128 stands for zero in the data rows.
Some points:
139 137 111 97 102 159 104 131 97 137 138 170 122 141 139 58 124 126 151 154 89 69 148 108 136 104 111 161 110 134 126 71 152 125 145 129 149 131 157 116 119 82 60 136 121 56 101 141 178
162 155 151 137 105 131 144 156 168 186 136 154 57 107 144 119 149 114 167 192 110 118 166 129 90 126 139 149 170 93 166 107 112 81 82 22 155 140 110 117 136 180 133 144 101 114 136 105 121
102 107 141 51 123 47 145 89 184 161 180 123 128 124 97 160 98 135 198 174 157 170 86 170 127 93 126 103 115 139 64 115 153 113 151 114 121 139 188 101 144 93 118 134 108 123 134 139 176
112 129 167 102 115 85 155 183 87 139 133 124 179 159 128 157 161 159 106 185 171 87 101 72 83 162 146 94 66 161 100 117 107 182 141 63 118 159 132 137 109 159 121 118 129 135 98 163 83
118 145 99 128 203 91 82 174 111 109 46 102 178 125 136 120 142 87 187 126 129 186 114 114 149 185 142 102 102 102 118 133 147 73 116 96 104 154 223 111 101 121 96 71 180 117 100 89 101
129 147 157 158 144 139 98 140 107 106 155 96 119 90 171 80 123 172 133 133 94 58 103 148 136 77 196 147 172 135 129 149 139 159 141 158 123 178 212 115 85 90 183 120 112 163 127 97 94
140 174 77 140 154 137 122 124 155 149 179 113 112 200 152 161 158 143 183 146 99 111 121 118 175 140 125 146 81 127 127 154 89 166 202 102 123 113 136 85 124 193 111 99 147 175 165 121 128
136 122 141 125 71 184 82 80 141 111 128 110 127 139 101 129 95 148 180 158 194 92 97 80 163 107 99 98 140 129 141 81 72 109 100 166 107 129 146 137 161 118 126 92 125 158 131 149 116
143 167 101 97 138 185 166 77 114 85 69 140 126 55 134 195 144 172 129 169 139 87 96 128 76 157 107 130 180 113 102 144 173 74 190 135 112 131 134 129 80 167 73 144 101 99 123 148 162
144 169 152 169 170 140 131 140 88 130 106 169 129 115 124 78 159 107 133 161 119 140 153 129 80 106 91 109 131 152 116 141 131 112 147 182 158 88 158 130 181 101 171 104 91 180 60 195 185
131 187 85 79 114 115 166 169 168 165 106 184 70 103 100 112 157 145 123 117 163 145 101 96 97 142 148 165 104 157 185 120 111 155 124 158 95 42 170 180 95 114 152 147 159 133 154 83 144
142 118 138 140 135 144 136 134 166 179 79 70 94 226 114 136 142 137 100 126 170 180 80 116 133 129 186 172 182 120 129 117 120 115 208 106 158 135 156 169 141 136 100 123 117 134 92 121 137
131 157 120 98 109 87 132 67 108 113 107 108 94 186 106 87 147 138 157 78 147 144 158 175 141 125 209 68 143 153 127 173 140 139 102 99 98 115 82 100 111 84 94 141 82 159 158 164 95
159 142 147 158 141 140 83 143 136 95 140 135 94 132 129 177 122 127 162 106 146 146 165 139 123 128 118 167 52 144 157 140 141 87 128 194 163 160 103 138 76 102 130 125 100 62 135 189 117
86 81 133 91 141 123 165 160 137 85 116 147 123 152 85 140 166 135 123 146 147 125 211 185 112 151 135 144 146 136 192 83 130 148 144 140 149 142 191 107 123 215 127 107 122 133 115 77 118
129 100 119 112 86 152 86 166 80 151 141 88 106 74 135 183 116 99 200 80 97 98 163 185 102 164 159 104 158 140 139 133 92 164 181 110 105 119 120 153 146 87 127 173 157 134 62 138 145
139 192 198 140 102 127 186 106 103 76 150 154 79 140 157 143 77 102 114 83 175 111 85 201 153 122 89 127 143 83 132 94 100 116 115 119 169 97 124 138 104 131 136 98 164 120 107 133 97
131 76 109 132 119 150 143 164 143 134 157 127 217 129 133 126 128 149 167 117 130 124 141 170 108 151 139 106 141 84 126 93 163 117 162 113 217 64 120 143 115 82 157 133 106 151 177 140 66
115 67 139 117 158 139 57 128 121 157 181 136 113 156 141 90 163 112 124 70 145 115 128 108 85 100 142 132 146 81 108 180 176 155 76 125 124 111 153 199 128 197 139 102 164 107 159 160 166
70 126 194 145 95 155 95 95 135 102 130 116 115 151 158 97 121 132 108 121 129 130 156 100 106 173 99 117 108 157 79 209 122 110 136 128 172 134 161 76 143 116 182 213 187 131 143 89 77
63 97 119 124 129 177 142 132 169 77 105 75 111 99 112 138 178 156 127 94 104 116 103 109 123 87 96 174 79 169 123 157 123 126 91 67 181 133 114 158 184 69 99 80 138 169 108 125 113
84 141 111 168 139 131 117 181 133 124 137 201 110 120 95 112 61 175 143 143 190 103 181 152 103 121 98 137 200 142 83 160 137 109 162 110 95 177 82 141 114 97 111 141 164 130 137 132 130
132 106 162 91 131 61 96 123 154 85 138 148 145 94 179 104 98 180 132 100 100 146 145 129 122 207 127 125 138 114 117 118 66 115 158 166 162 140 80 161 168 129 98 80 116 136 152 138 153
96 124 76 158 95 132 144 123 77 101 159 59 155 149 79 105 55 113 131 127 144 134 84 131 51 162 92 134 122 127 124 107 119 143 83 123 184 127 118 98 88 144 119 124 94 140 97 104 204
94 170 140 163 49 156 174 145 124 171 168 88 161 108 135 137 127 126 90 114 135 146 130 133 132 85 146 72 109 120 142 150 123 75 143 161 120 110 119 129 146 150 69 66 119 111 138 112 177
115 148 113 143 108 171 124 142 174 167 112 107 137 121 105 105 166 144 93 78 95 141 119 183 159 159 45 114 109 147 41 71 111 121 92 155 65 141 149 152 107 159 148 139 73 112 133 148 118
151 91 155 146 179 120 125 101 139 162 173 106 146 143 131 109 135 183 109 71 129 93 71 158 89 138 57 93 99 115 189 106 137 92 121 139 100 111 131 87 142 127 86 143 103 102 93 79 114
59 124 151 180 149 112 89 102 132 93 114 148 184 152 101 123 168 96 123 159 104 122 82 138 166 108 172 113 123 151 157 113 114 141 166 87 109 96 83 184 133 167 172 145 117 82 152 104 139
162 143 116 113 174 158 159 102 164 107 137 48 161 103 178 98 81 115 126 153 148 126 195 126 122 104 160 123 141 132 63 98 79 159 130 152 133 84 92 130 112 117 144 121 172 80 127 137 115
149 165 100 105 110 97 69 146 176 116 123 187 187 134 123 182 93 57 74 67 100 139 157 63 114 73 107 146 153 169 127 131 134 100 103 132 114 119 142 119 134 148 105 126 64 157 101 97 90
97 141 125 62 160 121 142 199 92 111 140 95 104 151 105 151 144 153 133 84 138 144 112 112 133 143 184 136 173 101 89 104 159 119 114 125 108 96 84 22 182 103 165 131 94 115 170 148 105
195 123 152 105 138 167 120 123 146 104 154 179 140 78 52 126 159 113 104 147 115 205 115 128 133 101 137 92 110 52 106 141 97 161 136 134 138 177 109 109 118 108 92 187 143 144 134 105 123
98 137 114 126 163 128 170 137 132 99 164 89 139 151 166 136 127 93 170 140 116 157 131 156 36 119 147 136 138 137 141 72 182 135 103 156 94 205 124 141 187 113 83 169 176 184 223 154 121
78 121 149 96 131 115 134 149 143 171 70 119 141 173 144 146 144 99 128 147 65 177 134 81 122 143 75 102 165 96 186 135 138 142 120 151 111 172 113 116 52 114 174 111 163 118 94 155 119
136 70 153 186 90 117 169 179 133 109 91 133 150 118 164 135 122 122 197 132 136 142 93 153 135 123 141 166 154 141 128 200 120 206 94 149 132 108 135 108 157 139 97 157 96 54 119 105 104
204 145 148 108 100 136 135 137 91 119 83 125 162 190 91 130 115 153 140 146 98 98 142 124 130 122 159 158 92 107 100 165 136 112 101 124 86 161 115 170 167 140 182 93 166 121 151 83 149
163 147 154 141 154 159 198 143 132 130 118 126 149 98 87 113 44 131 147 82 115 105 137 94 172 151 113 89 126 177 146 110 194 139 118 121 197 130 135 142 136 189 115 160 153 137 124 175 156
148 65 113 94 114 118 118 167 150 93 86 111 55 104 147 96 64 111 105 160 122 133 144 148 124 116 122 112 64 87 160 137 168 136 190 95 82 105 109 120 132 183 160 139 115 137 127 134 113
188 109 26 137 67 88 120 107 88 131 110 162 103 121 135 139 149 157 88 110 114 132 80 148 121 92 97 85 152 169 154 125 105 131 149 100 198 150 158 111 177 120 164 113 137 69 152 154 98
138 91 173 155 142 93 162 96 129 171 107 101 145 81 104 113 144 77 131 72 188 101 138 108 150 153 114 152 126 118 129 112 91 144 171 116 135 153 109 83 147 81 155 114 107 127 205 129 147
102 171 90 141 147 108 107 106 129 170 131 132 88 111 136 149 134 127 91 143 135 100 146 117 192 127 100 100 111 48 108 127 182 159 122 199 167 149 95 175 167 108 96 132 84 125 103 58 109
124 75 113 170 132 87 173 121 150 133 139 129 96 129 122 143 127 118 96 128 107 90 109 122 167 124 176 120 94 121 77 98 83 31 109 202 133 112 127 125 93 153 91 166 165 173 121 153 144
187 108 153 165 49 95 135 155 85 74 184 97 92 132 195 126 203 121 104 119 150 148 142 93 182 122 81 140 152 178 109 130 167 135 164 103 108 94 115 152 116 87 126 127 136 157 127 87 150
123 132 141 173 124 122 107 91 129 132 91 172 128 100 138 206 86 213 99 140 116 172 203 138 132 130 171 141 119 72 135 91 179 166 101 106 100 109 170 87 128 87 118 157 128 122 133 151 183
115 149 92 67 130 126 99 173 126 128 107 118 204 135 171 124 121 98 80 160 174 106 114 180 178 128 99 166 122 130 185 167 119 110 78 100 145 155 133 135 147 132 146 197 101 159 112 163 172
129 113 86 142 120 129 131 89 218 103 161 152 153 142 128 131 132 70 81 127 122 90 139 131 120 208 149 154 129 117 175 157 174 154 116 114 88 142 129 99 142 117 174 72 154 115 66 146 138
101 116 107 107 124 165 190 75 65 151 136 177 157 138 186 107 125 131 168 109 148 154 128 82 123 119 151 189 113 125 128 120 134 116 152 87 87 147 142 163 123 153 162 113 93 142 52 116 101
111 108 154 99 151 112 108 90 88 180 164 117 94 114 58 128 103 87 75 202 69 142 123 150 153 151 123 199 139 140 121 165 109 140 112 135 102 94 133 159 130 135 83 93 131 147 167 148 67
135 126 122 119 134 159 106 130 128 195 108 175 114 124 167 139 141 144 104 159 156 180 79 160 129 130 150 128 110 201 131 88 170 162 101 146 145 124 53 82 103 169 156 86 172 143 112 82 128
Along one direction, these points spread out more than along any other. Take the direction at right angles to it along which they spread out most. Then take the direction at right angles to both along which they spread out most. Go by this last direction. How far along it is each point below, from 0 to 99? 50 is the average, and the first point above lies past it. One standard deviation of the points above along it is 16.
63 97 119 124 129 177 142 132 169 77 105 75 111 99 112 138 178 156 127 94 104 116 103 109 123 87 96 174 79 169 123 157 123 126 91 67 181 133 114 158 184 69 99 80 138 169 108 125 113 20
115 149 92 67 130 126 99 173 126 128 107 118 204 135 171 124 121 98 80 160 174 106 114 180 178 128 99 166 122 130 185 167 119 110 78 100 145 155 133 135 147 132 146 197 101 159 112 163 172 51
70 126 194 145 95 155 95 95 135 102 130 116 115 151 158 97 121 132 108 121 129 130 156 100 106 173 99 117 108 157 79 209 122 110 136 128 172 134 161 76 143 116 182 213 187 131 143 89 77 28
143 167 101 97 138 185 166 77 114 85 69 140 126 55 134 195 144 172 129 169 139 87 96 128 76 157 107 130 180 113 102 144 173 74 190 135 112 131 134 129 80 167 73 144 101 99 123 148 162 88
86 81 133 91 141 123 165 160 137 85 116 147 123 152 85 140 166 135 123 146 147 125 211 185 112 151 135 144 146 136 192 83 130 148 144 140 149 142 191 107 123 215 127 107 122 133 115 77 118 68
138 91 173 155 142 93 162 96 129 171 107 101 145 81 104 113 144 77 131 72 188 101 138 108 150 153 114 152 126 118 129 112 91 144 171 116 135 153 109 83 147 81 155 114 107 127 205 129 147 36
123 132 141 173 124 122 107 91 129 132 91 172 128 100 138 206 86 213 99 140 116 172 203 138 132 130 171 141 119 72 135 91 179 166 101 106 100 109 170 87 128 87 118 157 128 122 133 151 183 92
131 76 109 132 119 150 143 164 143 134 157 127 217 129 133 126 128 149 167 117 130 124 141 170 108 151 139 106 141 84 126 93 163 117 162 113 217 64 120 143 115 82 157 133 106 151 177 140 66 50
131 187 85 79 114 115 166 169 168 165 106 184 70 103 100 112 157 145 123 117 163 145 101 96 97 142 148 165 104 157 185 120 111 155 124 158 95 42 170 180 95 114 152 147 159 133 154 83 144 55
140 174 77 140 154 137 122 124 155 149 179 113 112 200 152 161 158 143 183 146 99 111 121 118 175 140 125 146 81 127 127 154 89 166 202 102 123 113 136 85 124 193 111 99 147 175 165 121 128 38
115 148 113 143 108 171 124 142 174 167 112 107 137 121 105 105 166 144 93 78 95 141 119 183 159 159 45 114 109 147 41 71 111 121 92 155 65 141 149 152 107 159 148 139 73 112 133 148 118 45
102 107 141 51 123 47 145 89 184 161 180 123 128 124 97 160 98 135 198 174 157 170 86 170 127 93 126 103 115 139 64 115 153 113 151 114 121 139 188 101 144 93 118 134 108 123 134 139 176 73
